Rotation paths and how fast each direction turns (degrees a step)
Each turn is a multiple of 5 degrees from 10 to 175, or 0.
Each row of a path follows its step; steps can be skipped.
Path 1:
step 0: [-19 -11  -9 -33 -10 -63  -3 -38 -17  -4 -22 -18  25   5  12   1  12  11
  -2 -25  14   4 -19   6   9 -38 -48  15   6 -23 -24  -5 -15  10  39 -32
  13 -18  -3  23  17  -6]
step 1: [-23 -36 -28 -31  -7 -13  -2 -26   4 -17 -59  14  16  -5  25  -6 -16   9
  -9  24  33  32  23   0  -1 -21   2   8  26  13 -13 -38  21   4  -9  32
  25  17  13 -16  30 -10]
step 2: [-43 -12  22 -19   4   6  -6   2 -30  23 -47   3  22 -39  11  19  -3  -1
  -7  25 -21  -7   6 -19 -16 -13  13 -26  20 -34 -19  13 -15 -20  42 -17
  40   3 -19   2  30 -23]
step 3: [-44  17 -13  -1  13 -62  -3  -5  -4 -10 -32   7  27  -4 -13   6 -23  18
  17 -42  44   6  12  -3  19 -27 -11  -8  34   3 -16  16 -20   5  25  -1
   9   5   1  45  24  -2]
step 4: [-32 -27 -17 -34 -11 -41  -9 -17 -11 -20 -47   9 -12 -34 -23  -3 -12  -7
  25  50  42 -16   6 -15  -7  -9   3  22   7 -15  -6   6  25 -10 -23   9
  29  11   0 -20  21  18]
step 5: [-29 -20  23 -19  37  -5   2 -24 -10 -35 -26   8  17 -27   2 -21  -9 -21
  11   5  -7  -4   2 -22 -23  -8  17 -36  27 -38  -4   2 -34  27  22 -29
  32  46 -17  10   7 -19]
step 6: [-48  -1 -15 -18  -9  -8  -5  14 -24  13   1  -4   8   6 -30  10   4 -13
  52  -8  43  43  19 -28  11 -16 -23  -8  12   3   8  29 -12  28  -1  -3
  22  22   5  34  44  -6]
step 7: [-49 -48 -12 -31   3 -19 -10 -34 -16 -26  -3  19 -26 -22 -37  35 -17 -10
   1  31  24   1  13 -10  -2 -13  -7 -22  17 -12 -18  -5   5   0 -26 -30
 -21  -2 -27  -1  -7  31]
step 8: [-28 -15  33  18  -1  -8   2 -24   7 -58 -33   4  -3 -21  -6 -27   6 -20
  22  29 -10  11  19 -32  19  -2 -17 -55  -5  -1  25  -1 -26  28   3   6
   7  -1 -29  20  25 -14]
step 9: [-11 -32  -1 -15 -44   6  -1  14 -17  -5   8   2  10   9 -22 -22  -4 -23
  37  18  35  34  -9  21 -23 -23 -32 -21   8   7 -14  30 -27   1  19 -28
  17   8 -14  34  32  37]
Speeds:
[ -3   5   1  -1  -9   2  -8   5  -8  10  -4 -11  -4  -8  -1   3  16  -6
  14  14  -3  -1  -2  -8   4   4  -8  10 -11  -1  11   8   9  -2   2  10
  10 -13  -1  -3   6  -6] | 160
[  6   8   5   1   6   1  -5  12   6  -5   8   3   2 -12  -2   1   4   6
  -4   4 -18  -5  -3  -3  -9  -9  -5  -9   8  13   0   7   0  12   9  -6
   5   4   6  -4  20   1] | 115
[ -6  -2  -1  -1  -6  -2 -10   0  -1   6  -8  -3 -12 -15  -2 -12   3   5
 -12   2   4   4   0  -8 -11  14   6  -2  -4   2 -10  -4   7  15   8   8
 -16   5   1  -7  -6   7] | 120
[ -3   1  10  -1   0 -11   1  -3   6  -1   3  -8  -6  -4   9  -2   9   5
   7 -14  -4 -11  -1 -11   6  -6   8 -11   1 -10   9 -12  -7   9  11  -8
  -1 -11  -5   3  -9 -10] | 135
[ -9  10  10  14  -1  -6  -6  -8  -1   2  10  -7   9  13  -2  -4  -5  -1
   4   0   9   3  10   1 -16  -1  -2  -4 -13   0 -14   5  -2   3   4  -6
   5  -9  12  -8   1  -8] | 120
[  5  -2  10 -18   0  -1   4   0   0   4   3 -16   1   5 -17  -8  -6   6
  -5 -11  13   0  -4  -1  -2   1 -13  -5   9  13   8   4  14  -6   7   0
   2  -2   3   6  -4  -4] | 120
Path 2:
step 0: [-69 -70   5  32 -16  11   9   4  19 -44 -10  -9 -41  -6   0  28 -24 -52
 -10  28   3  -6  14  -9 -14  -4 -10   3   1  30  33 -22  16   7  19 -12
  10 -18 -37   9 -28  12]
step 1: [ 18 -30  38  17  39   4  -9  22 -25 -21  30  -4   3  27 -18 -30   0  -3
 -30  18  24   8 -38   1  33 -22  20  63  30 -12 -57  -4  37 -37 -10   6
  24   4   6  -7  13  25]
step 2: [-25   3  -9  32   9   9 -17  31   4  -6  46  14 -12 -23   6  -1   8  -7
  96  18   6 -26  -4 -20   3 -10  21 -23  28   9 -24  31 -30  31   1  48
  -9 -27  10  12 -35   5]
step 3: [ -5 -23  15 -14  -7 -29 -56 -42  -9  29   7  23  11   0  12  13  11  32
  -6  32 -26  21  33 -33  12 -41   3  32 -35 -27 -42 -13  16   6   6 -21
 -35   3 -46  27 -33  11]
step 4: [ -8  46 -19 -62  19  38 -23 -16  -2 -25  26 -12  -4  -4 -35  14  15 -30
  14 -16 -24 -11 -21   9 -20 -30 -14  -9 -30 -26  -1 -27   1 -18   5  62
  14  13  18  16  12  55]
step 5: [ 36 -22  33 -52 -23 -18  -8 -33 -13  34  -7  -5   5   8  11  44  26  25
   6  16  31  -7   8   0 -69   7 -14  15  33  24  -7  40 -41 -20   9  15
 -26 -28  31   1   2 -12]
step 6: [-20  65   4   8  26 -52  17   4 -52   1 -12  10  68 -36 -21  11  13  10
 -29  32 -16  12   3  -6   2  -9 -37 -24 -28 -16  34  10 -29  15 -12  -9
  33 -10   3 -13   6   5]
step 7: [ -3 -17 -24  23  -7 -38  -7 -47  17  -4 -18  -2 -40   3 -20  39  14  -1
 -19 -59  -5  -2  -8  14 -11  68 -18 -38   2 -28 -37   3 -16  12  28 -21
  11  16  26  18  36  11]
step 8: [ 28   2 -12 -31  -9 -47  30  54 -20  10 -38  -4 -15  13 -20 -41  -2  29
 -34 -10  49 -22  19 -33  20   2   6 -44  -4   9  26  -9  17 -19  -7  37
 -31  17 -12 -12  39 -17]
step 9: [-11 -32  31  12  49  27  33 -18  -2 -23 -13  -3  16  15  21 -11  17 -23
  22 -26 -41 -22   6   9  40  51  -9 -24   4   6  56   2 -25   4  20 -34
 -44 -31 -18 -28  13   3]
Speeds:
[  8   0   2 -23  -2  17   4  -5   2  -1  -2  -4  12   7   0  12  -3  -1
   9  -2   0  -5   3   3  -9  -4  -3   5   1  -6  14  -7   6   4  10  -4
  -2   8 -10 -12 -10  -2] | 65
[  7  -1   7   2   1  15 -12   0   1  -4  -4  -6   6  -5  10   1   3   8
   3  -7   7  -3  13   0   3   1   3   0  -6   1  -4   3  -3  -3 -23   4
   4   0  -3   9 -15  18] | 40
[ -1  -3   0   2  -2 -10   8  -5  -2  -7  -9   2  -4  -4  -4   7  -7  19
  -5   3   6   3  15   7  -2   1   5  11  -2  10  -5 -17   3  -1   4  15
  -6  -7   2  -1 -13 -11] | 145
[ 12  -7   4   0 -12   4   4  10 -11  -8   5 -10  17   1  -6   4 -12   3
   0  -2 -13  -3  -8   6   9   1  -7   2   1  10  -9  10 -11  -1   4   3
   0 -15  -3   1   2  -3] | 90
[  4 -12 -14  -6 -10  -3  -1   0  10   2   8   2  -5   6   2  11   8  -4
   6  17   9   9   7   6  12  12 -15   4  -2  -1  -4  -2  -5  -5 -11  -6
  -2  -3  -1  -7   4   1] | 155
[-11 -14  -3  -5   7 -14   7   4   8   2   1  -8  11  -7   4   1  -7  -8
   0  -2 -14  -2  12   0  -1   1   4  10  -7 -15   7  14   3  -2  -9   4
  -4   2   8   4  -4  -8] | 115
Path 3:
step 0: [ -9  46  -9 -49  11  -8 -44 -17 -31   5  45 -10  46  36   5 -46  12 -14
   6 -37   2  -6  -5   9 -19 -10  25  23 -16  -6  19  -3  22  -3 -34 -26
  -1  11   4  -1 -15 -34]
step 1: [-35 -54  29  41  -1  41  -9 -10 -12  13 -44  11   2 -26 -43  60  15  10
   4  14   8  25   6  17 -16  -1  -9 -19  22 -28  18  18  25  -6  -4   2
 -21  10   2  -3 -43  -9]
step 2: [ 38  41 -40   6   2 -10 -17 -14 -56 -42  25  38  17  36  -8 -16  11 -22
  28 -20  19   5   5 -25  28  -8  17  -3  12  29  -9   0  -4   8 -10  10
  17  13  32  25  -5  46]
step 3: [-29  -2 -23 -35  39  26  22 -12  20  11 -62  16 -12 -34 -10  -3   4  36
  -9 -16   2   6   5  15 -23 -38  22  25 -20  -6   2   3  27 -10  12 -38
   2   8 -36   1 -53 -27]
step 4: [ 15 -15  -6  19 -32  -6 -11 -27 -28 -24  42  -8  10  15 -33  35  38 -43
  15   4  -3   9 -29 -19 -27  -7 -16 -13  -4  21  17 -37 -11  44   3  41
  47  -8  11  -2 -28 -20]
step 5: [-10  19 -11   2  17  -9 -13  -8  31  15 -18   4  37  10  23 -10  23  30
 -12 -36  26  41 -24  -3  39 -27  19  -3   9 -12  46  26  43 -38 -30 -32
   7  25 -19   3  -2  33]
step 6: [-27 -25  12  20  20  33 -31  -8 -62 -22   6 -13  17 -25 -47 -22 -16 -17
  20  -2   6  -3  20 -19 -46  20  18   5 -26  16   0   8 -11  38 -11  -1
  -8  29   1  12 -19 -50]
step 7: [  6  14 -20  34  -5 -10  18 -28 -17  18  -3  40  10  33   7  32  51   4
   7  -4   6  -1  14  50  29 -36 -18 -13  30 -23  10 -19  44  -9   3 -29
  -5 -10  38  24 -29  20]
step 8: [ 12  25 -18 -23   9  41 -40  14  -1 -32 -20  23 -14  -8 -41 -23  -6  13
  -6  -9 -21  55 -22 -38 -17  -4  43  21  -7  23   4  18 -26  19  -7  24
  -8   8 -19  -2 -50  23]
step 9: [-18 -12 -25  18  -8 -26  52 -30 -21 -24 -13  -4  13 -20   3  17  31  -5
  41  -9  59 -40  -4  15  -4 -34   5 -10 -23  -2  34 -19  11  14  34 -30
  40  13 -14 -16  -9 -20]
Speeds:
[  7   8  -1 -10   2  -9  15  -5   6  -2  -9 -12  -7  -4  -3   3  -9   2
  -1   2   0   3 -14 -12  -4  -8  -5   2   0   7   7 -11   6   3   2   5
  23  -5  -8   3   1  -3] | 65
[ -6  -2  -3  12  -7   4  12  -1  -1   1  16   2   5 -14  -3  13   6   6
   8  -2  -4 -17  -6  -4  -2   7  -1 -11   6  -1 -10  -7   6  10  -2  -1
   9   4   4   6   4  12] | 140
[ -6  -2   9   0  -1   6  -4  -4  -8  19   0   4  -8   2 -15   1   8   0
   3   6   2 -10   4   8  -9 -17 -11   2  -3  -9   4   4  -8   3   6   2
  13  -7   2  -1  11 -11] | 125
[ -8  -4 -13  -5  -6  -4  12 -11   0   0   0   2  -9   1   7   7  -4  -5
   0   3   5   1  -1  17  13  -3  12  -2  10 -13   9   8   4   5  -7 -11
  -2  -3 -12   4  10  -4] | 170
[  1   4  -6   2   3  -7  -7  15   2  -8  -7   2   1  -5  -9   1   4   0
   7   0  17   2   4 -17   6  -2   1  -7   3  -3   4  17  -5   0   8   1
   2   8  -9   2  18  11] | 110
Path 4:
step 0: [-40 -12 -34 -13 -14   6 -19 -10  18  -3 -25  -8  -1 -21 -68   9  31  50
 -50  -4   4 -36   4 -11   5  -9  -6  -7   0  24   4  14 -26 -22 -12  11
 -47  10   0   1  17 -31]
step 1: [ -4 -18 -20   6  -5  19  12 -14  23   6  -9  26  -2 -26 -58 -14  -8   8
   4   1  42 -52   0  -7  14 -30  11  26 -21  24  22   7  21  62  -6 -19
  27  -1 -24  33  26   3]
step 2: [-21   1  37  -6  24   1  -2 -13 -10  30 -40  23  20 -26 -32  38  18  19
  28  -8   2 -22 -17   4  31  -8   1  45 -21  14 -47  21  -6  13 -31   2
  30 -51   0 -17  -8  -8]
step 3: [ 18  36   8  -5  33 -32  46  -7  42  14 -22 -11   4  -2 -65  46  41  18
 -22 -14 -22   7  23  24  16  -3 -32  10 -11  13  19  33   3   6   1 -14
 -11   7 -17  -6 -16  -8]
step 4: [-14  16  11  26   6  16  22  28   2 -13   4  -8   5 -24 -76  37 -10 -35
 -15 -16  41 -12 -30 -14 -18 -22  -9  11 -44   7  33 -20  19  -6  25  19
  12   6   0  -5 -35 -20]
step 5: [-38 -13  -9  28  -3  20  -2  -7 -30  -2 -39  19 -11   3 -45  30  58 -28
  16   3 -20 -12  20   4  -3   0 -19  21  -7   3   3 -15   4  26 -10  59
   4  -1  34   6  19 -45]
step 6: [ -9   0  -9  26  35 -22  19 -16  -2 -38 -32  22  44 -27 -27   9   7 -10
  22 -20   4   0  58 -24   9  19  -3  25  16  46  11   8  32  25 -17  11
 -19  28 -38  -8  10  -1]
step 7: [ 11  -1  22 -10  27  17  16  25 -14 -22 -14  25  42 -30 -28 -12 -15  -1
 -12 -22 -22 -20  14 -14 -39 -18 -11  56 -25 -17 -33  20   8 -24  -3   2
   9   9 -27  18 -27 -56]
step 8: [-16 -16  33  -9   2  -6   5 -21  15   9 -37   0  45  20 -26  22  25 -28
  -2 -30 -14 -37  28  10 -16 -50   4  -6 -16 -12  35  12 -34 -20  -4   5
 -46 -11   7  38  14 -28]
step 9: [-23 -18  -9   5 -16   0 -21  -7  21 -35 -32 -49  33 -12 -45  13 -52  -2
 -27 -34  33  -1  13   5   9  10  15  -1 -16  21  18  30   0  41 -22  28
 -12 -15 -12  12   8 -36]
Speeds:
[ 14   4   2   4   9   4   6 -13   6  -6   0  15  10 -10   7  -1   2   3
   2  -1   2  16  -3   4   9 -10  -9   1   2 -13   5  10  -4 -10   0  -9
  -1  -9   4  -1 -10  -7] | 80
[ -9  -4 -17   7   6  10   0  -2 -11 -10   7  11  -1  -7   2  -8  14   9
   1  10   1   2   3 -18  -7  -2  -4   0  10   8   3 -10  -5  -4  -2   2
  -1  12  -2  -1   0  -3] | 60
[  2 -16 -10   3  -6   7 -12 -14  -4  13  -1  10   8 -10  -5   9 -11  -3
   0   8  -6   9  -2   7  -4   0   8  -4   1  -1  10  -2   8  15   1  10
  -1  -3   6   2   2   5] | 90
[ -1  12  -1  -6   5   7  -3  -6  -1  -2   0   5  -8   8  -8  -6 -22  -1
   4  -5  10   2  12 -10 -12   5 -14  -7  -1   6  10   1   2  10  -4 -10
   2  -7  -2  -1 -10   4] | 135
Path 5:
step 0: [-13  17  14  -7   3 -18  -8 -18  16   3  -7  40 -11  -8  14  30  31 -38
  12  29 -41  20 -28  16  60  -4 -15   9  29  35  17 -13 -25  39  -3 -17
 -42  -1  17  24 -15  14]
step 1: [  4   2 -23  24 -19  19   8  25  32  34   8  24  23  66  -2  -2  25   0
   9  41 -22   0  26   0  16 -12  50 -14  33  12  13  -4 -28   0  16 -23
  13  -5  32  22  27  22]
step 2: [  5 -13 -17   0  26 -12  16  11  23 -29 -28  -3   0  51  -3 -19   9  18
  -3  22 -45   2 -10  28  -9  20  -7  -8  -1 -20  62 -39  19  35  10  32
  23  38  28   9   9 -14]
step 3: [-14  -5  28 -12   7 -71  -7  22  31  29 -17  -2 -31  21 -27 -12  28   5
 -20  -5  -8  18  35  26 -16  22 -25 -10   7   8   4  -5  34  -8 -33 -12
 -17  -5  28  50  -4  16]
step 4: [-11 -43  -2 -10   6 -30  31   4  14  -9  -2  24   3  10  37 -20 -12 -28
 -12 -17 -20 -18 -27 -15   4  18 -12  18  47  -1  -4  15  29 -37   8 -45
 -20  21  23  20  54  26]
step 5: [-10 -54   1   8  30 -13  39  -9 -21  19 -18 -14 -12  49  52  16   3  -3
 -35   1 -24 -29  34  19  -3  -7  25  -2  -3  18 -11   0 -15 -14 -34  27
  -3  -5 -14 -12  44 -32]
step 6: [ 22 -52 -12 -13  12   1  48  -2  22  39  -9 -34  25  -1  -5 -33  -5  -9
 -14  -3 -21 -15  -1  50   8   6 -17  -8 -29 -19  11   8  11 -17 -31  -9
 -32  29 -35  -9 -48  10]
step 7: [ 16 -22  18  -2  -1 -20  -9  13   7  25  18  20 -22 -15  32 -36  -8  25
  20  10   0  17  15  -7  20  -3 -20  33  42  14  -5  30  -4  14 -41  -8
 -20  54 -60  22 -16 -26]
step 8: [ 12  14 -20   8  -3  40 -20  25 -46  35   4 -12  29  26  57 -10  20  20
  -2  31   4  -5   9 -10  38 -28 -39  14  -3 -14 -26   5  18 -35 -11  -4
 -21  39  15   8  24  -1]
step 9: [  3  25   0 -24 -25  21  10 -31 -20  12 -66  25   1  -1  37 -28  -2  16
   6  11 -30   2   3  56  17 -12 -40 -20 -11   2   5 -14 -43   0  13   0
 -15   5   7 -10  -2 -45]
Speeds:
[ -4   3   8 -10   3   1  -3 -12   8  13  12   8  -7 -11  -1  -3   3 -10
   6  -1   8   1  -6  12   2   5   2  -2   9   3  14  15   6  -6  -3 -10
   3  -7   0  12 -11  -2] | 110
[ -7 -12   1  12  -8   2  -4 -11   3   1   3   7   3  -7  -6  -5   4  -9
   0   0  -1  19  15  -7   9   8   0   7   9  -4 -11   5   3   5   6  -6
   6   9  -5  -5  10  10] | 110
[  4  -4 -12  -6   4   1  -9  17 -11   7   4  10 -12   3   4  -1  -8 -13
   1 -13   2   9  -3   6   8  -8  -1   5  -8   0  -5  -9   9  10   5 -10
  -3  -9  -2   4   8  -1] | 90
[-14   3 -13 -11  -3  -6 -18   1  -2  -3  -6  -7  -5   5  -4   5   4   4
   6   5  -2   2  11   7  -5   6  17  -3   4  12  -9  12  -1   1  -6   3
  -9   0  -8  -1   3 -11] | 160
[  9 -11 -10  -5   0   7  12  -5 -14   5   5  -4  -1  -7  -3   1  -3   9
  -5 -12  -9  -8   1  -6   5  13  -8   7   0   3  -8  11   4  -6 -13   5
   2  -6 -15   7   0  -2] | 35
Path 6:
step 0: [-21  -1  41 -39  -8 -13  16 -13  60 -39  21 -41  -1  -2 -12   0  29 -27
  14   4  22 -11   1  -8 -22  -7 -17  25  -5  14 -41  -4 -57 -20  45  -7
  21  11   6  -2  19  13]
step 1: [-12  -7   1 -26  25 -10 -11  -1   5 -34  13  -8   2  -1  16 -47   9  38
 -53   7   0   0 -22  28  14   6  13   4  59 -25 -10  12  14   2  47   3
   3  19 -46  12  57  -3]
step 2: [ 38  -6  13  12  34  15   1  21  58  -2  10  27 -29  16 -42  -3 -10   1
 -58 -29  14  19  -7  33 -13   3   8   2  27   4  -6   1  21   7   3  14
 -11 -20  13  10 -34 -64]
step 3: [ 10   3  37  -2   7   3 -17   8  -9   6  51 -47 -54 -13  24  17 -28 -20
 -18  21 -16  23 -16  -1 -10 -15   7 -13  -4  35 -16 -21   9  12 -27 -39
  41  31  37  28  -8 -30]
step 4: [ -9  12 -20  14  30 -39 -34  -9 -26  48   4   5  -4 -35   9   8  15 -30
  20  64 -23  -2 -24  45  31  28  -3  18  10   3   0 -41  16  17   2   6
 -29   8  -4  15  14 -25]
step 5: [-27  21 -22   6   8  19 -11  -3  16  33 -42  23 -27 -12   6 -28  15   2
  37  -5 -27  62   7   2 -41  -3 -12 -26 -19 -28  14 -19 -10 -49 -11  11
 -32 -13   9  34 -25 -25]
step 6: [-37  21  37  10   0   0  35  27  -9  28 -45   1  17   9  47   9 -11  23
  12  35  43   8  13  -1 -26 -56  46  -7 -15  30  -8 -22 -28  -8 -11  -2
   0  28  -1  -5  -9  16]
step 7: [-31   7 -43  24  14  -9  -8   6   3   8 -34 -12   2 -39  40  -5  13  20
  -6 -49  10 -27  32 -29  34   1  12  57  18   9 -15   7 -24  30 -25  21
 -30  25  -5 -24  19  -7]
step 8: [  3   1 -11  -8 -37  10  32  37  42  10 -14 -24   9  -1  -2 -25 -13 -19
 -34 -34 -15  -7  42  31  -3  30 -24  19 -32  -4 -41  15 -41 -24 -13   3
 -14 -40  12  26  21  30]
step 9: [ -5 -24   7 -40 -37 -23  20  25   2  -9   7 -66  -2  55  -2 -62  18   8
 -21   3  20   2 -21  10  20  19  22  -7  -3  -3   7 -15  -9  18   8   3
   4  42 -12   1 -29  33]
Speeds:
[  5  -1   0 -15   4   9   7  -1   2  10  11   8 -11  -4   4   5  -5 -13
  -2   4  -1  16  -2   3  -5  -2  -5   3  -6   6   6   2  13   3   0  -6
 -11   9 -14 -14   6  -2] | 40
[ 10  10  -5  -5  -1 -14  10  -6  -4  -2  -3   6  -6   6  -7 -14   1   0
  11   0   2   2   0   5  -4  -5  -2   2   7   8  14  -5  -6 -20   5  12
  10   9  -9   2   7  -2] | 80
[ 10  -9  -4 -16  12   2   7  -2  -2  -5 -13  11   3 -12  -2  -4   9   1
   7  -7  -3   3  -6   3   7  -1   1  -3   3  12   3   0  -2  22   0   4
  -3   0  10  12  -4   5] | 135
[ -7  -9  -1   2   3   4  13  -6   3  12   1  -3  -2  -6  -5  -4   0  -1
   2 -12  -2  -8  -3   7   3  -2  -7 -14   6   4  -7  12   9 -14 -11   9
  -6 -16 -10   5  -6  -7] | 120
[  5 -13  -5  -5   3  -2  10  -5   8  -7 -16   0  -4  10   7   8   9  13
 -14  -1   3   3  -3   1   3  -3  -6  16  -1  -2 -10  -1  -2  -6 -11  -7
   9  -5  -5  -6  12  -5] | 55
[-16  -5  -2  -7   7   9  -2 -12   5 -12   5   2   6   5   5  12   4   8
  -1   6  -4  -7  10   6 -14 -12   4  -5   1  -4  10  -3 -12   2   6   9
  -9   2 -11   5  -2  -5] | 70
